In the rows, zero is written as 100.
Rotation paths and how fast each direction turns (degrees a step)
Each turn is a multiple of 5 degrees from 10 to 175, or 0.
Each row of a path follows its step; steps can be skipped.
Path 1:
step 2: 87	82	107	98	87	90	100	108	101	85	78	79	100	81	89	106	113	60	80	99	94	112	103	110	98	106	87	90	103	141	94	100	92	113	88	102	100	104	115	95	97	105	94	84	92	104	111	102	93	89	110	98	90	93	95	95	108	91	91	103	81	81	103	94	83	90	136	112	97	115	96	92	110
step 4: 105	76	117	108	94	99	120	98	103	99	92	79	96	98	105	92	124	120	83	102	78	116	139	92	95	117	106	84	96	103	116	111	109	110	102	80	98	95	97	118	108	94	90	68	109	95	89	85	88	91	100	111	89	95	114	76	86	99	101	109	98	115	109	106	97	91	104	86	118	84	98	94	105
step 11: 90	105	82	102	91	74	119	112	104	83	93	83	93	96	96	102	94	99	94	78	96	102	102	128	116	114	95	105	111	107	120	91	86	106	96	107	94	104	103	103	87	76	90	114	95	106	100	94	71	83	102	94	76	95	85	116	92	93	103	107	87	115	99	77	74	87	118	111	111	86	98	95	121
step 13: 105	104	98	108	99	70	97	94	69	113	88	79	98	89	83	99	112	92	85	87	61	121	114	109	94	107	87	99	93	101	111	113	108	125	96	79	102	109	130	99	95	118	110	80	105	112	110	82	109	100	105	94	98	97	95	89	95	85	92	105	104	101	108	103	82	89	111	97	105	110	85	104	91
step 16: 89	81	114	83	82	94	94	122	89	85	73	91	94	108	105	95	82	98	95	92	73	113	80	103	89	108	95	92	113	104	106	112	104	126	109	78	88	99	117	120	102	97	80	100	94	107	95	75	88	88	104	89	91	78	100	94	119	111	106	108	84	110	83	77	99	110	104	100	112	96	98	102	109
step 18: 88	91	101	86	118	85	100	111	86	114	80	60	109	108	92	75	95	115	78	121	83	76	137	97	106	110	100	98	105	122	102	91	100	109	104	92	96	118	101	111	109	111	95	102	102	113	109	94	94	100	86	116	91	96	102	102	81	81	108	102	104	101	91	93	95	98	92	98	95	119	89	107	92
step 22: 107	92	110	96	80	84	127	99	122	98	96	90	85	87	79	106	98	82	104	92	85	121	96	114	109	104	105	108	95	97	114	107	98	94	95	91	99	114	135	98	88	83	103	77	98	105	107	102	89	112	108	91	101	90	97	92	97	91	99	95	80	107	126	90	101	74	116	116	107	104	92	121	126
step 23: 91	92	110	97	103	81	102	108	102	125	119	80	103	92	105	101	112	120	106	103	88	110	119	114	111	90	94	105	107	141	116	100	106	123	71	101	117	97	107	119	108	97	85	105	114	89	93	104	105	95	91	117	102	85	101	105	92	94	125	121	84	114	94	97	86	88	102	107	85	86	97	94	111
step 24: 95	110	92	111	89	88	96	79	94	80	82	95	96	101	91	108	114	109	86	101	70	119	111	113	113	118	88	108	100	99	89	106	111	117	96	97	85	76	97	129	117	111	99	87	85	104	106	84	104	95	98	122	97	98	105	76	89	84	98	75	98	116	100	90	85	90	97	81	112	109	109	105	115
step 29: 82	108	90	105	102	93	109	94	106	101	83	73	114	102	86	108	95	111	91	118	97	97	104	107	110	122	93	126	107	129	104	107	99	100	119	87	107	106	101	103	122	94	91	98	91	101	83	77	90	90	106	119	91	113	137	95	120	90	112	93	88	94	106	94	79	96	96	93	99	111	76	113	103
Speeds:
103	98	97	98	98	105	96	100	105	100	107	98	101	100	101	101	105	101	102	103	99	99	108	101	97	94	100	98	95	99	103	97	97	102	106	104	104	104	99	101	101	102	100	100	94	100	97	100	101	100	97	101	96	98	104	106	104	100	101	98	96	106	96	104	98	96	99	98	100	99	97	102	97 -> 130
99	102	105	97	97	100	100	101	101	99	99	107	101	103	98	96	102	96	100	99	102	104	97	99	99	96	103	101	98	101	101	97	102	100	96	98	101	103	101	103	101	97	101	102	96	99	96	100	97	97	100	102	99	98	108	93	108	95	101	101	95	95	104	101	104	100	105	102	92	99	97	101	99 -> 55
103	89	95	101	99	98	100	97	99	106	99	103	97	97	97	103	97	96	102	101	97	97	101	100	106	103	100	94	103	103	102	97	100	99	100	95	101	101	99	100	101	97	106	103	98	96	94	98	96	99	102	102	100	104	97	99	101	94	92	100	100	102	96	98	101	102	100	99	100	100	98	103	99 -> 160
98	98	103	107	100	98	102	98	101	95	95	97	102	105	97	103	101	101	100	102	99	99	101	102	101	97	100	96	99	98	103	99	100	99	99	98	101	103	99	99	90	98	99	99	99	107	106	98	96	99	103	99	102	108	106	97	96	100	95	97	97	99	100	102	94	95	98	100	100	98	95	98	98 -> 160
98	101	98	102	98	99	101	95	99	102	103	100	101	94	98	103	106	104	98	105	103	100	99	95	99	101	98	104	95	102	98	99	105	101	97	96	96	100	100	101	107	107	98	99	101	104	99	96	96	105	99	103	101	107	98	97	100	97	103	100	106	99	96	104	99	97	103	97	96	99	95	96	100 -> 70
102	97	97	102	101	95	101	100	102	101	99	103	100	102	102	101	99	109	97	92	102	99	99	101	101	100	101	99	98	103	97	97	98	103	101	96	95	104	97	102	98	103	106	105	101	101	104	92	102	101	99	100	97	96	101	99	100	103	106	103	94	98	98	101	99	102	104	101	102	96	100	103	95 -> 145
Path 2:
step 3: 90	112	131	94	109	108	126	112	94	106	98	105	90	93	78	110	111	112	119	87	125	75	90	99	111	83	99	69	118	75	100	107	98	135	99	90	96	108	123	97	98	106	104	96	104	79	83	105	103	95	125	103	112	128	88	101	110	89	103	86	90	108	98	98	84	87	104	107	111	99	93	92	89
step 4: 101	103	113	104	108	67	101	91	104	105	125	100	93	126	108	97	124	104	86	92	112	84	103	95	112	72	118	90	83	105	113	80	87	123	102	83	83	122	107	104	110	82	96	129	88	110	99	111	104	97	120	95	105	107	90	80	98	95	77	96	105	104	66	105	103	79	99	103	94	98	103	100	112
step 8: 88	94	112	110	119	111	78	95	83	100	117	106	102	108	110	100	117	117	103	84	91	90	89	87	123	94	100	77	113	96	118	109	86	95	104	120	89	89	90	102	79	84	111	106	94	95	84	100	83	141	109	85	113	109	89	104	91	99	63	98	84	79	92	89	102	101	121	93	91	108	91	100	121
step 14: 107	108	116	87	92	117	70	95	116	89	98	101	108	90	90	120	108	99	109	95	124	112	95	99	117	76	69	107	92	93	102	115	81	94	105	121	94	81	89	89	92	107	96	86	82	80	118	105	78	107	82	99	120	93	91	96	105	78	63	103	92	106	78	109	96	89	99	86	87	94	109	96	105
step 15: 81	116	85	115	101	110	98	117	108	84	104	108	92	77	90	105	98	122	99	95	105	111	95	103	118	100	119	83	109	99	112	122	89	118	119	108	86	81	133	107	89	114	99	99	108	88	111	107	101	111	112	98	82	109	73	92	105	88	75	117	82	103	101	120	96	71	83	95	120	86	92	97	88
step 20: 91	123	115	99	94	103	82	96	83	114	98	114	107	109	93	106	93	100	103	81	116	111	113	111	104	90	96	90	125	94	111	115	98	128	117	85	97	84	94	92	90	92	107	86	98	98	80	109	75	120	123	101	119	95	103	92	140	93	94	116	82	108	82	81	107	104	117	81	77	94	97	109	92
step 22: 96	113	132	113	109	98	75	96	102	99	106	96	83	104	121	106	97	82	79	97	100	90	73	94	88	75	73	97	97	94	108	120	87	112	101	126	76	112	89	94	97	100	90	104	84	104	111	116	101	105	104	82	98	117	65	100	104	90	70	94	99	85	94	103	84	100	91	96	106	80	93	102	100
step 24: 88	100	86	115	91	90	80	106	127	100	125	78	95	118	110	82	103	105	110	93	99	96	121	86	111	88	111	93	112	114	123	117	84	108	105	90	105	96	124	90	93	88	96	128	85	97	112	102	109	97	115	105	107	131	101	96	131	97	113	121	83	93	74	95	105	94	89	106	95	83	108	104	93
step 27: 128	136	102	97	117	103	102	95	112	87	119	112	80	107	94	90	98	118	107	96	109	121	107	86	113	107	122	89	92	87	111	114	97	97	99	100	101	116	99	97	84	103	100	96	93	104	99	99	86	98	133	116	92	91	84	69	102	104	74	109	94	85	76	113	85	92	88	91	95	84	128	103	89
step 29: 87	117	90	108	92	88	110	91	111	103	77	89	102	100	76	124	97	103	79	87	109	78	109	91	128	79	105	95	101	98	98	105	86	117	102	103	82	92	114	75	112	101	114	79	98	98	97	107	95	106	106	92	124	86	79	94	111	96	88	108	113	93	82	89	115	65	89	89	121	75	90	104	104
Speeds:
100	101	100	98	100	95	95	93	98	95	100	101	97	105	104	102	102	100	97	100	97	105	99	102	102	98	102	98	97	97	103	99	98	98	98	97	99	103	102	97	103	97	94	106	99	101	106	98	100	102	98	103	92	99	97	98	97	103	103	100	96	96	100	98	96	108	99	103	106	102	103	97	98 -> 125
103	103	100	103	102	98	104	101	96	99	104	97	105	98	103	97	99	102	99	94	97	95	97	94	98	101	104	97	103	96	98	99	97	96	103	99	103	97	96	97	103	104	99	103	96	95	99	102	96	101	102	104	98	101	108	103	101	105	104	100	98	101	99	105	96	99	95	97	100	105	101	99	101 -> 45
104	94	97	101	95	100	100	102	106	96	97	97	105	106	98	99	100	100	94	98	99	102	98	100	102	100	97	100	104	99	100	94	103	103	94	97	105	101	96	102	95	102	97	104	98	101	102	98	103	97	106	99	100	98	100	98	104	100	100	104	99	105	99	101	100	102	104	100	99	107	99	103	96 -> 55
102	97	102	102	95	106	94	100	99	103	100	108	101	101	98	99	98	100	102	97	98	101	101	99	96	101	100	101	96	97	103	102	102	98	105	100	102	97	98	101	96	99	101	101	98	102	94	99	92	97	99	100	99	92	94	99	98	102	102	99	96	102	98	100	106	99	94	103	99	105	105	101	97 -> 55
96	102	97	96	99	97	97	95	96	100	100	102	102	103	102	95	104	97	99	102	97	102	103	95	103	98	101	98	103	103	97	95	99	103	103	94	103	98	101	100	95	93	106	100	101	105	99	100	97	101	104	95	106	103	104	102	96	104	101	106	99	102	101	98	104	100	96	99	101	98	97	97	104 -> 90
97	101	95	100	100	105	99	94	105	100	101	95	101	94	96	99	100	99	98	104	101	99	97	101	100	102	100	103	100	93	96	103	102	101	103	97	97	97	99	105	100	94	97	109	99	100	103	105	99	102	97	99	99	108	97	98	99	101	101	97	99	106	96	103	101	100	100	102	97	100	102	101	103 -> 40
